Each path is a new rotation, seen through one point. The rows after it are directions, each followed by how far the rotation turns it, in degrees a step (0 if it stays put).
Each turn is a multiple of 5 degrees from 10 to 175, or 0.
Each row of a path follows its step; steps can be skipped.

step 0: [ -2   9  23  -6  22   6 -11 -21   5  15  -7  11  -7  14  -5   1  -6 -10
  22  -7 -12  -8  -7  -6  -7  -6 -11  -1  13  -6  -9  12  -3 -13]
step 1: [ 22  25  15 -16   8   2  21  -5  -3  17   0  -2  14  -4  14   0  -1   7
   6   0  -7  13   7   0   5 -18 -15  -1  11  -2   3   4  -9 -13]
step 2: [ 27 -10   0  -2   8   9  -2   8   2  15   2 -15   2   8  20  -4  -5   1
  -5   1   4  17   0  -2   9 -23  -1   9  11  22 -14  -9   8  16]
step 3: [  8   0   6  10   1   4  -9  -9  22  -4   1 -16  -4  20  13 -18  -1 -14
   0  -8  -2 -19   4 -16 -11 -20   3  20  -7   1   2 -13   1   6]
step 4: [ 10  27  -2 -12   3   6   0  -2  -4 -23 -16  -4  -2   0  15 -12   4 -11
   5 -20 -10  -9   2 -16 -10   3  -2  -7  14 -14  -1 -19   5  -1]
step 5: [ 15  -1   1  -3   0   7  -9 -20  -8  -7  -2  -9  -1   5   8  14 -12   7
  -7   9 -13  16   7  -7 -16  16 -21  -7  24  -8 -11 -12   8   1]
step 6: [ 16  -6   5   7  12 -19  -7 -24   2  24   4 -12   3  10  -5 -11 -13  -2
   6  -2   2   0  -7   1  -8  11 -23  -6   8   8   4 -15 -19   3]
step 7: [ 14   7  17 -14   5  -8  14 -10 -10  18 -18  -2   0   1   9 -28 -14  -2
  -8   3  15 -11   6   0   8   4  13  10   1   1  -3 -16  -7 -14]
step 8: [  2  15   6  -8  15   7  -8  -6   3   3 -13   0  -5  13  19 -14  -6   9
  -7  15  -6  -6 -12 -12  13   7   8  16  16   7 -20  15  16   5]
step 9: [ -9  15  -3  -2  15  -5  -1  -8  20  12  18 -10  10   7  16   5  -7   6
  19   1 -24 -14   9 -10   3  -4  -6  14  21  -5   2  -3   6   2]
Directions:
[ -4   1  -2   2   3   0   2  -1  -1  -2  -5   2   0  -8  -4  -5   1  -2
   2   1 -10  -4   6  -7  -5   0  -1   2  -1   6  -5   3   7   0] -> 80
[ 3  1  4  6  3  8  7 -5 -3  5 -5 -4  0 -5 -4 -3 -3 -2 -1  2  2  4  0  9
 -1 -1 -3 -2  0  4  6  3 -1  3] -> 70
[-2 -3 -3 -2 -2 -3 -5 -3 -8 -1 -2 -5 -5  2 -5 -7 -2  1 -4  1  1  5  0 -6
 -4  8  0 -2  4 -1  9  0 -3 -4] -> 45
[-3 -1 -7 -5  5  2  6 -3  2 -1 -4  1  3  1 -4 -2 -6 -7  3 -3  1 -3 -2 -1
  2 -5 -1  1 -7 -7  2 -3 -6 -6] -> 115
[ 1  0  5 -3  5  4 -5  0  9 -7 -3  1 -5  0  1 -7  0  3  4  5  2 -1  0  3
  1  2  6 -5 -6  1  5 -3  6 -3] -> 85
[-1  1  6  7 -1 -1 -3 -1 -5  4 -5  2 -8  3  0 -1  5 -7 -1 -7  8 -6  3  0
 -1  0  5  4 -5 -2 -4 -2 -1 -2] -> 95

step 0: [  0  17  -2  -6  -5  -5 -17   3  -6  -7  -5  -6  -7  -6  20 -10   3  -2
  -3  -9   5 -16  -3   4   2  18 -10 -14 -26 -13   8  -8  -3  20]
step 1: [ 12  10  -4 -10 -12   4   0  16 -15   8 -16  -5   7  -6   2 -14  -5   5
   8  -2   7 -11  17 -20   9  12  -4  11 -22  -7 -10  11  -6   2]
step 2: [  4  10   0  -4   9  -8   0  10 -16  -8  -5   1 -11  -8  10 -11   7  -1
 -13 -14  17  17   5   4  -2 -12  -9  16 -28   3 -16   6  -9  -5]
step 3: [ 19   4  -1   0   7 -19 -12 -13 -12  -2 -12 -15   5  -3  18   4  22  -4
   2 -22  -3 -14   9   7  -7   3  -5   3 -10  -4 -10  12  -7   7]
step 4: [  1   1   5 -22  -1  -4  -1  -5 -24   9  -9   0  -4 -17  22 -10 -13 -17
  18 -11   6  -6   9  -8 -13   0  -1  -6  -6  -2   4   5 -17   0]
step 5: [  5  14  19 -18   0   0  -2  -7 -13   7 -15  11  16  15   0   1  -6  -6
  -9  -4  20  -4   5   6 -13  -4  -4  16 -13   7  -5  14 -15  -6]
step 6: [ -7   9  18 -10  -3 -22 -20 -11  -4  -5   5   3  12 -14  10   9  10 -10
  -3 -11  15  -6  -3  14   7   6 -12   0 -13  -7  -6 -12 -13  -9]
step 7: [ 10  15  12 -11   1 -12 -24  -6 -10  25  -3 -11  11   2  10  -7  -5   0
  15   7   4  -2   7  -7  10  10  -5 -14 -19  -1   5   0  -4  10]
step 8: [-14  26  15 -21  12   9  -9  11  -5  -1  -3  -8  -6  -6   0 -13 -10   9
  -1  -4  18 -12   1 -11   2   0  -3  10 -21   0  -4   0 -10   8]
step 9: [ 10  19  -1  -1 -13  -8 -13   5  -1 -11 -13   3   6   4   0 -14  11  -4
 -19 -20   9  -7   6   5   6   7  -4   5 -29 -12  -1  -4   0  12]
Directions:
[ 1 -4  5  6 -4 -1  4  3  0 -3  4  8  3  3  1 -3  3  0 -3  5  3  0  3 -4
 -3  5  6  4 -4 -6 -1 -3 -7 -4] -> 90
[ 3  0  1  2 -5 -2  1  2 -4  9 -5  0  0 -5 -3 -3 -6 -2  5  0 -6  6  4 -5
  6  0  5 -4  2  2  1 -3 -4 -2] -> 120
[ 2 -5 -5 -6  2  5 -6  4 -4 -3  1  1  2  2  2  1  0  3 12  7 -4 -3  2  4
 -1  0  3 -3 -4 -5  2  0  1 -2] -> 110
[ 6  1  5 -2 -7 -4 -5 -4 -5 -1  3 -2 -6  1 -3  1 -3 -1  2  5  1 -1 -3  5
 -7  4  1  7  7  4  3 -2 -1 -4] -> 45

step 0: [ -8  12   1  -8   4  -4   2   4  -3  -3 -19  15  16  -2  18   3  -7   5
   2  25  -2  11  -2 -18 -14  11   0  -5   8  20 -17   4   7  29]
step 1: [ -1  -2   4 -10  13  -5 -10  -2  -3  -9 -10 -11 -15   2   5   4  -1   7
   9   0  36   1  27  17 -21   9   2  -9 -10   2 -11  13   5  -8]
step 2: [ 14   4 -13  -8  38   6  17   4   8  11  17  11 -19  -8  -5  11   4   5
   8  15   0 -10   3   0  -2 -10  -6  -2  10  -5  15  11  -1  11]
step 3: [ -3  22  -5   0   0  -3   6  15  12  13   4 -13   1  23 -14 -24  -7 -21
  23 -11   8   7   6  -6  -3  -2  11   3   2  -8   2   1   5  22]
step 4: [  7  10  -3 -19 -11 -15 -11  -8   0 -15  -3 -15 -10   8  -6  22   5   2
   7 -14  -7  -8  15 -19  10   3 -10  31   3  -6  13   6   1   1]
step 5: [ -7  16  23   3   1   8   2  -7 -14  14  -5  13  -8  -2   7  13 -37  -5
  10  -3 -27  -7  -2   1  -6   0   9  11  -5   9   3   6  -4   2]
step 6: [  1   6  -5  -2  -8   0   0  12  -4 -10  -2   8  19  -2  14 -20 -17   7
  -7   5  15  -7  30  -6 -13  11   7  15  20  12   1  -3 -16 -14]
step 7: [  8  -1  16  14  -2  -7   0  -1   5  -5  10  19 -18 -12  -4  10  13 -16
   6 -10   8  -7  21  13 -10   7 -26 -13   0   7   7   1 -24  -1]
step 8: [-10   1 -21   7  11  -2   0  -2  16  23   4  -5   2   3   0   1   7  -6
   7  10 -18   2 -11  -1 -26  11 -12   4  23  15 -11 -11 -12  18]
step 9: [-15   8 -15  -9  -7 -17 -27 -19  14   4  -2   2   6   2  -8  12  -5 -13
  14  -5  29  -2   7  -6 -10  -8   7  -1  -5 -14 -13 -14   4  -4]
Directions:
[ 0 -1 -7  3  3  0 -9  1 -2  2  1 -9  0  3 -1 -7 -2  9  1 -4  1  6  3  5
  2  5  0  4  0  3 -1  0 -3 -3] -> 145
[-2  7 -8 -3  3  1  0  4  7  7 -2  0  0  3 -2  1  5  2  4 -6  0 -8 -2 -1
  2 -2 -3 -5 -2 -2 -2  0  6 -5] -> 55
[ 5 -6  0 -3 -1  3 -1  5 -2  0  8  1 -1  7 -8  3 -6 -4 -4 -5  0 -3  0 -2
  3 -1  4  4  2  2 -2  7  7  2] -> 45
[ 2  7  2  5  1  5 -2 -2 -3 -8 -3  3  1  2  9  1 -6  4 -4 -3 -2 -2  2 -4
  3  2 -2 -4  0  3 -6  3  5 -4] -> 65
